In the data rows, 128 means zero.
Each row of this table is followed by its label. One hidden rule gives the labels. It looks at one to three of the table's principal directions, none of them among the few with the most spread.
{128, 132, 120, 132, 105, 119, 128, 109, 106, 115, 116, 129, 140, 103, 109, 114, 122, 126, 121,
 131, 101, 132, 126, 128, 143, 116, 137, 131} N
{ 94, 128, 137, 143, 127, 140,  91, 122, 127, 110, 116, 159, 149, 100, 119, 116,  95, 127, 127,
 112, 174, 132, 100, 116, 139, 113, 100, 137} P
{147, 113, 149, 101, 124, 129, 111, 146, 190, 122, 172, 157, 115, 156, 152, 119, 133,  99, 174,
  82, 148, 105, 136, 123,  94, 133,  70, 168} P
{133, 121, 139, 130, 141, 138, 136, 140, 146, 152, 122, 137, 131, 170, 149, 128, 133, 121, 130,
 119, 152, 121, 128, 135, 113, 142, 132, 133} A
{ 80, 127, 134, 162, 157, 147,  97, 125, 121, 136, 116, 175, 144, 130, 151, 116,  99, 117, 132,
 133, 178, 148, 108, 114, 121, 142, 121, 139} N
{119, 123, 130, 129, 118, 128, 174, 136,  76, 133, 146, 127,  65, 124, 102, 149, 125, 142,  70,
 173, 162, 120, 147,  91, 188, 137, 127,  52} N
{110, 142, 131, 132, 124, 135, 117, 109, 111, 127, 108, 121, 140, 105, 124, 125, 110, 145, 127,
 128, 127, 125,  92, 123, 128, 113, 154, 113} P
{124, 135, 133, 121,  85, 112, 160, 118, 106, 117, 118, 107, 112, 103,  98, 147, 127, 154,  96,
 134, 102, 104, 127, 130, 183,  93, 137,  77} P
{161, 119, 133, 123, 106, 120, 132, 110, 108, 109, 133, 120, 136, 114,  99, 119, 134, 125, 118,
 118, 106, 110, 125, 120, 140, 125, 112, 121} N
{111, 138, 136, 114, 143, 120, 138, 132, 153, 112, 135, 168, 113, 146, 135, 130, 133, 104, 122,
 131, 126, 140, 130, 138, 129, 162, 126, 124} P
{132, 137, 113, 126, 119, 128, 153, 135, 114, 151, 114,  71, 124, 131, 128, 153, 134, 163, 116,
 149, 101, 121, 136, 150, 143, 107, 174, 104} P
{109, 145, 100, 127, 116, 117, 170, 122,  72, 138, 101, 105, 114, 103, 111, 135, 125, 149,  93,
 182,  95, 140, 136, 127, 171, 129, 190,  84} P
{ 78, 130, 147, 132, 148, 136, 124, 152, 191, 148, 143, 173, 105, 167, 187, 151, 116, 119, 160,
 113, 171, 129, 124, 137, 118, 138, 107, 132} P
{107, 145, 134, 127, 121, 136, 134, 109,  91, 116,  97, 113, 131,  95,  95, 140, 109, 157,  88,
 140, 143, 123,  88, 121, 161, 120, 154,  74} J
{135, 136, 117, 136, 123, 134, 106, 105, 122, 124, 124, 114, 160, 122, 130, 129, 117, 121, 149,
 117,  94, 136, 113, 145, 106, 148, 128, 152} N
{137, 140, 156, 146, 101, 142,  68,  78, 120,  90, 112, 123, 193,  87,  92, 133, 103, 129, 132,
  62, 118, 114,  66, 132, 107, 124,  68, 137} P
{129, 139, 128, 135, 118, 138,  85, 104, 151, 106, 111, 119, 174, 114, 119, 131, 108, 126, 148,
  87, 121, 141,  93, 160, 104, 129, 110, 161} P
{142,  93, 127, 163, 128, 135, 115, 124,  97, 132, 174, 142,  96, 127, 131, 115, 118, 119, 133,
 141, 161, 126, 154,  84, 140, 122,  88, 133} A
{ 57, 148, 146, 148, 121, 151,  94, 100, 185, 129,  97, 191, 174, 154, 185, 151,  68, 105, 181,
  76, 154, 135,  56, 168, 117, 176,  99, 148} A
{143,  98, 114, 176, 149, 154,  96, 108,  71, 146, 122, 119, 150, 118, 129,  94, 105, 137, 132,
 148, 167, 137, 116,  96, 121, 119, 143, 147} N
{ 80, 155, 129, 138, 128, 150, 109, 114, 130, 125, 128, 143, 127, 128, 138, 162,  89, 120, 129,
 121, 150, 152,  96, 139, 122, 176, 109, 114} P
{127, 135, 116, 130, 136, 120, 119, 116, 129, 116, 122, 150, 145, 126, 131, 109, 131, 102, 138,
 132,  99, 155, 132, 138, 109, 156, 135, 158} A
{116, 134, 140, 153, 112, 138,  82,  96, 111, 101,  95, 135, 191,  93,  97, 115, 100, 131, 116,
  96, 129, 125,  86, 138, 133, 108, 109, 141} N
{147, 134, 110, 128, 103, 123,  93,  89, 133, 101,  89, 108, 198,  89, 111, 104, 113, 130, 164,
  94,  80, 136,  89, 160, 111, 112, 140, 176} P
{108, 130, 150, 139, 123, 147,  92, 117, 139, 129, 138, 148, 134, 123, 141, 125, 101, 124, 148,
  96, 161, 117,  96, 112, 109, 118,  97, 137} P
{116, 138, 126,  95, 142, 131,  96, 138, 203, 112, 172, 176, 130, 157, 174, 120, 115,  74, 202,
  94, 118, 140, 128, 150,  70, 185,  88, 199} P
{106, 120, 118, 140, 158, 140, 124, 139, 142, 145, 130, 149, 120, 149, 164, 130, 115, 121, 149,
 142, 167, 147, 128, 127, 120, 153, 132, 140} N
{119, 115, 125, 147, 151, 153, 116, 136,  84, 156, 121, 136, 127, 124, 135, 102, 112, 132, 120,
 149, 188, 131, 121,  83, 117, 126, 138, 129} A
{140, 134, 148,  96,  79, 106, 161, 119, 125, 101, 141, 138, 115, 123,  97, 132, 135, 117, 105,
 114,  84,  86, 133, 130, 169, 124, 108,  96} N
{169, 118, 126,  97, 138, 116, 144, 139, 146, 125, 151, 131, 120, 155, 133, 110, 155, 105, 143,
 129, 101, 117, 151, 131, 107, 151, 133, 150} N
{112, 121, 158, 133, 138, 158, 111, 138, 174, 140, 171, 140,  85, 174, 158, 164, 103, 126, 143,
  99, 202, 119, 112, 127, 115, 145,  83, 113} J
{134, 144, 120, 135, 144, 134, 132, 117, 105, 133, 138, 105, 125, 131, 128, 158, 134, 128, 121,
 143, 101, 145, 127, 130, 110, 176, 128, 110} P
{159, 132, 106, 140, 125, 123, 144, 115,  80, 142, 102,  70, 152, 111, 110, 137, 147, 154, 113,
 150,  79, 133, 134, 134, 128, 125, 164, 115} P
{132, 119, 166, 105, 151, 113, 160, 165, 159, 118, 155, 177,  80, 168, 120, 130, 168, 106,  84,
 129, 164, 112, 163, 111, 142, 138,  96,  96} N
{142, 114, 111, 127, 139, 131, 163, 146,  83, 149, 134, 103,  93, 133, 117, 126, 136, 145,  95,
 179, 149, 125, 155, 103, 156, 127, 162,  95} A
{143, 131, 136, 122, 116, 129, 113, 102, 120, 114, 102, 132, 159, 111, 110, 102, 122, 124, 130,
 105, 122, 123,  94, 124, 114, 120, 136, 139} N
{163, 135, 130, 107,  91, 124, 154, 124, 114, 127, 154,  97, 100, 133, 102, 152, 141, 124, 111,
 119, 101, 117, 146, 125, 130, 148, 101, 106} N
{128, 142, 122,  99, 116, 128, 156, 145, 112, 127, 143,  87,  89, 119, 102, 153, 130, 151,  95,
 152, 127, 117, 140, 127, 154, 120, 146,  85} J
{114, 140, 124, 113, 169, 143,  89, 141, 141, 125, 124, 172, 146, 124, 140,  88, 124,  90, 149,
 120, 167, 165, 117, 108,  62, 166, 120, 183} P
{102, 136, 113, 151, 146, 121, 120, 111, 122, 127,  93, 137, 166, 117, 147, 121, 121, 133, 142,
 145,  93, 144, 111, 150, 133, 129, 170, 138} P
{116, 108, 146, 116, 158, 119, 181, 175, 106, 141, 144, 163,  56, 138, 121, 130, 156, 137,  72,
 175, 202, 112, 163,  67, 176, 123, 119,  59} P
{129, 137, 130, 139, 120, 144, 100, 105, 138, 132, 105, 121, 175, 137, 136, 131, 109, 121, 149,
  94, 121, 133,  95, 154,  99, 147, 122, 155} A
{133, 135, 108, 124, 156, 132, 145, 136,  70, 144, 111, 102, 130, 113, 114, 116, 138, 143,  99,
 179, 120, 137, 135, 107, 127, 140, 183, 108} J
{126, 132, 161, 138, 105, 136,  88, 100, 129, 110, 121, 153, 165, 107, 115, 113, 111, 117, 138,
  75, 134, 108,  87, 113, 109, 112,  81, 142} N
{161, 124, 127, 104, 148, 123, 114, 135, 175, 119, 137, 128, 155, 157, 144, 113, 147, 106, 164,
 105,  98, 123, 131, 157,  84, 149, 129, 178} P
{143, 125, 122,  88, 109, 104, 189, 161, 156, 139, 139, 107,  78, 152, 130, 142, 158, 139, 117,
 146, 108, 109, 169, 144, 161, 106, 156, 103} N
{ 95, 149, 112, 127, 135, 123, 119, 122, 167, 133, 108, 149, 154, 135, 170, 134, 119, 112, 175,
 118,  96, 157, 115, 163, 100, 157, 142, 165} P
{143, 146,  99, 127, 129, 138, 105, 116,  97, 138,  94,  88, 180, 104, 115, 105, 126, 130, 137,
 132,  91, 153, 119, 142,  84, 132, 169, 171} P
{141, 150,  89, 132, 134, 143, 121, 115,  55, 144,  95,  86, 157,  98, 102, 109, 124, 129, 108,
 162, 105, 170, 127, 119,  93, 159, 176, 145} N
{144, 126, 123, 129, 123, 145, 143, 120, 125, 149, 143,  95, 110, 165, 142, 158, 115, 135, 133,
 132, 131, 122, 121, 144, 126, 162, 139, 110} N
{121, 116, 136, 143, 160, 146, 109, 138, 113, 138, 151, 156, 109, 136, 138, 113, 122, 115, 124,
 139, 183, 138, 132,  89, 108, 143, 109, 133} J
{129, 122, 116, 136, 147, 134, 124, 136, 126, 129, 152, 126, 108, 132, 135, 142, 127, 124, 132,
 143, 147, 147, 143, 120, 123, 153, 109, 129} J
{150, 122, 135, 102, 145, 127, 142, 150, 142, 137, 138, 122, 114, 154, 130, 116, 149, 125, 123,
 134, 134, 112, 142, 127, 114, 126, 149, 131} N
{155, 102, 117, 118, 122, 100, 169, 158, 127, 132, 127,  99, 111, 125, 115, 119, 164, 156, 110,
 156, 108, 100, 175, 130, 176,  66, 156, 114} P
{128, 122, 118, 142, 147, 131, 112, 120, 117, 117, 146, 139, 124, 119, 131, 125, 123, 118, 138,
 139, 136, 147, 130, 114, 120, 152, 112, 137} J
{133, 125, 116, 124, 124, 135, 145, 148, 116, 156, 115,  93, 117, 136, 125, 126, 131, 150, 112,
 147, 144, 126, 143, 130, 135, 101, 167, 122} N
{ 98, 128, 147, 136, 145, 143, 142, 156, 145, 155, 165, 163,  49, 162, 153, 154, 130, 117, 111,
 135, 211, 152, 151,  92, 118, 150,  91,  98} P
{129, 151,  92, 109, 105, 121, 132, 118, 104, 120, 112,  78, 142,  86, 107, 131, 120, 146, 133,
 146,  72, 142, 127, 149, 131, 118, 169, 135} P
{123, 124, 135, 111, 125, 118, 160, 146, 109, 122, 139, 137,  85, 117, 106, 129, 137, 136,  91,
 153, 152, 114, 144,  98, 168, 115, 127,  83} P
{111, 123, 126, 124, 110,  99, 176, 158, 164, 129, 165, 130,  71, 151, 145, 178, 149, 133, 121,
 147, 102, 119, 186, 150, 183, 120, 103,  94} N
{175, 102, 100, 146, 123, 130, 114, 121,  83, 137, 123,  79, 152,  97, 110, 101, 135, 148, 140,
 140, 116, 127, 142, 108, 121,  94, 137, 155} P
{140, 136, 155, 115, 113, 119, 116, 108, 144,  96, 124, 161, 149, 121, 106, 119, 136, 103, 123,
  87, 114, 120, 106, 127, 115, 143,  87, 133} N
{150, 127, 108, 114, 162, 132, 127, 154, 159, 149, 133,  97, 125, 157, 150, 129, 151, 129, 150,
 136, 127, 152, 151, 151,  83, 139, 157, 164} P
{121, 133, 107, 116, 124, 100, 155, 146, 195, 123, 152, 128, 107, 164, 161, 161, 148, 113, 158,
 134,  66, 146, 176, 190, 138, 147, 131, 150} N
{113, 147, 146, 119,  85, 123, 117,  93, 133,  99,  78, 140, 185, 101, 101, 120, 104, 131, 121,
  87, 101, 104,  72, 156, 150, 110, 132, 122} A
{142,  95, 127, 131, 154, 111, 185, 176, 133, 164, 173, 124,  43, 172, 156, 136, 171, 141, 111,
 181, 148, 115, 202, 102, 159, 101, 149,  94} P
{115, 136, 111, 130, 114, 127, 124, 121, 117, 131,  79, 101, 159,  99, 114, 112, 116, 156, 122,
 134, 119, 135, 110, 149, 143,  81, 183, 135} P
{125, 128, 129, 118, 142, 121, 168, 145,  92, 144, 118, 116,  91, 125, 114, 119, 146, 152,  82,
 176, 139, 119, 142, 103, 157, 102, 187,  79} N
{107, 147, 137, 113, 110, 132, 131, 141, 165, 148, 113, 106, 119, 132, 144, 148, 126, 150, 139,
 105, 136, 124, 117, 147, 115,  91, 142, 125} P
{178, 105, 133,  75, 136,  97, 186, 182, 142, 123, 178, 129,  62, 157, 109, 114, 188, 114,  97,
 158, 118,  98, 206, 107, 148, 120, 124, 113} N
{155, 115, 130, 125, 153, 122, 195, 165,  90, 167, 155,  90,  52, 156, 126, 162, 175, 156,  77,
 185, 148, 116, 179,  90, 152, 133, 145,  53} P
{129, 132, 130, 133, 111, 130, 108, 107, 127, 105, 117, 113, 155, 108, 105, 134, 110, 139, 125,
 110, 117, 121, 103, 148, 143, 114, 122, 127} J
{110, 104, 156, 155, 149, 156,  93, 133, 155, 144, 156, 168, 111, 159, 166, 123, 102, 119, 154,
 103, 213, 119, 109, 101, 110, 125,  86, 140} N
{133, 124, 126, 154, 134, 143, 111, 102, 112, 135, 128, 123, 143, 133, 142, 137, 111, 128, 146,
 121, 131, 134, 103, 125, 113, 155, 121, 129} N
{118, 146, 134, 145, 116, 134, 102,  90, 145, 111, 102, 136, 177, 130, 128, 146, 109, 116, 141,
  90, 101, 144,  87, 167, 112, 161, 112, 141} N
{108, 151, 139, 104, 114, 119, 128, 133, 183, 123, 130, 137, 129, 139, 147, 148, 130, 119, 152,
  98, 100, 125, 121, 160, 111, 130, 119, 140} J
{136, 116, 117, 141, 115, 143, 112, 136, 120, 154, 125,  85, 128, 120, 131, 120, 118, 156, 139,
 126, 150, 126, 134, 124, 120,  74, 146, 146} N
Which label does each new row get?
{143, 124, 121, 104, 133, 118, 142, 145, 141, 115, 150, 122, 108, 135, 119, 129, 142, 123, 123,
 140, 119, 124, 152, 136, 137, 133, 129, 129} J
{151, 117, 129, 134,  97, 127,  98, 107, 149, 103, 145, 104, 144, 109, 114, 133, 116, 135, 154,
  90, 111, 116, 119, 146, 130,  97,  92, 152} J
{ 95, 148, 149, 156, 111, 144,  94,  90, 111, 106, 102, 151, 163,  99, 108, 148,  93, 126, 113,
  93, 149, 136,  72, 125, 133, 147,  82, 107} N
{112, 131, 119, 149, 120, 137, 146, 125, 121, 160, 115,  96, 115, 139, 150, 163, 117, 158, 131,
 140, 133, 131, 121, 140, 143, 122, 152,  99} N
{138, 115, 103, 156, 133, 145, 131, 125,  64, 149, 117,  62, 125, 104, 109, 136, 113, 178, 103,
 172, 146, 126, 127, 115, 159,  95, 173,  97} J
{171, 113, 136,  81, 145, 114, 158, 171, 144, 124, 170, 129,  85, 152, 115, 115, 172, 112, 113,
 139, 135, 106, 176, 107, 120, 135, 112, 127} J
{126, 111, 142, 139, 164, 119, 117, 150, 187, 119, 178, 166, 123, 174, 169, 151, 146, 100, 158,
 117, 120, 120, 160, 147, 117, 163,  69, 152} P
{ 92, 152, 128, 158, 144, 169,  89, 103, 142, 162, 120, 144, 158, 164, 183, 155,  86, 104, 174,
  99, 150, 164,  82, 146,  61, 210, 110, 158} A
{116, 154, 146, 114,  86, 122, 120, 101, 153, 111,  88, 133, 176, 119, 116, 130, 114, 126, 133,
  79,  88, 111,  85, 167, 128, 115, 131, 134} A
{168, 114, 127, 122, 112, 118, 143, 136, 127, 132, 164,  88,  90, 133, 117, 135, 152, 141, 124,
 133, 108, 115, 165, 123, 132,  96, 125, 122} J
{164, 111, 128, 122, 105, 134, 114, 116, 132, 107, 122, 113, 169, 128, 102, 124, 117, 124, 133,
  96, 128, 105, 113, 147, 139, 134,  94, 146} A
{ 81, 131, 140, 153, 152, 156,  69, 125, 180, 126, 144, 182, 131, 146, 171, 130,  89, 100, 171,
  93, 195, 163, 101, 133,  86, 154,  81, 172} P
{104, 141, 124, 161, 140, 140,  97, 103, 115, 114, 106, 137, 165, 115, 121, 143, 107, 124, 120,
 122, 132, 159, 103, 145, 123, 158, 112, 131} N
{112, 146, 143, 110, 122, 144, 138, 143, 149, 143, 140, 116, 102, 150, 137, 167, 121, 134, 121,
 114, 155, 121, 118, 134, 119, 147, 112, 101} P
{123, 146, 140, 134,  89, 125,  80,  87, 165,  95, 126, 128, 176, 102, 127, 138, 107, 118, 173,
  63,  76, 125,  89, 163, 103, 118,  85, 165} J
{ 94, 134, 141, 150, 109, 143,  75,  91, 140, 114,  78, 163, 195, 101, 133,  98,  82, 124, 157,
  79, 149, 129,  60, 139, 117, 101, 123, 163} A
{127, 132, 149, 125, 125, 131, 117, 118, 157, 114, 145, 137, 134, 149, 133, 146, 121, 119, 135,
 102, 119, 111, 112, 149, 125, 144, 104, 124} P
{104, 145, 124, 108, 141, 141,  95, 127, 166, 126, 107, 137, 169, 125, 155, 115, 104, 123, 175,
 103, 130, 130,  87, 151,  90, 135, 146, 170} P
{139, 128, 113, 123, 154, 150, 109, 143, 132, 164, 124, 101, 136, 142, 155, 107, 127, 132, 159,
 132, 148, 143, 126, 124,  71, 124, 167, 170} P
{148, 122, 151,  84, 117, 105, 169, 164, 168, 123, 164, 135,  74, 155, 123, 133, 165, 122, 112,
 124, 123,  94, 167, 124, 143, 106, 116, 107} P
{136, 131, 130, 104, 139, 119, 128, 140, 156, 126, 110, 131, 149, 133, 133, 108, 144, 125, 140,
 118, 114, 121, 124, 144, 109, 115, 154, 151} P
{130, 121, 122, 124, 112, 109, 158, 132, 125, 133, 108, 111, 126, 125, 125, 119, 138, 153, 118,
 147,  98, 107, 139, 143, 169,  78, 178, 112} N
{159, 131, 123, 108, 115, 106, 170, 124, 116, 117, 155, 120,  97, 137, 115, 150, 156, 114, 115,
 143,  74, 123, 157, 127, 141, 170, 114, 101} N
{137, 129, 104, 142, 152, 143, 100, 129, 139, 149,  94,  96, 177, 140, 144, 114, 126, 136, 151,
 125, 125, 155, 120, 163,  86, 124, 171, 180} N
{121, 121, 113, 143, 165, 144,  89, 134, 122, 147,  82, 140, 182, 114, 146,  79, 121, 127, 153,
 127, 165, 153, 107, 116,  82, 114, 158, 184} N
{130, 106, 146, 148, 146, 146, 144, 156,  92, 151, 164, 130,  73, 149, 119, 149, 134, 137,  80,
 154, 205, 116, 157,  77, 151, 135,  88,  77} N
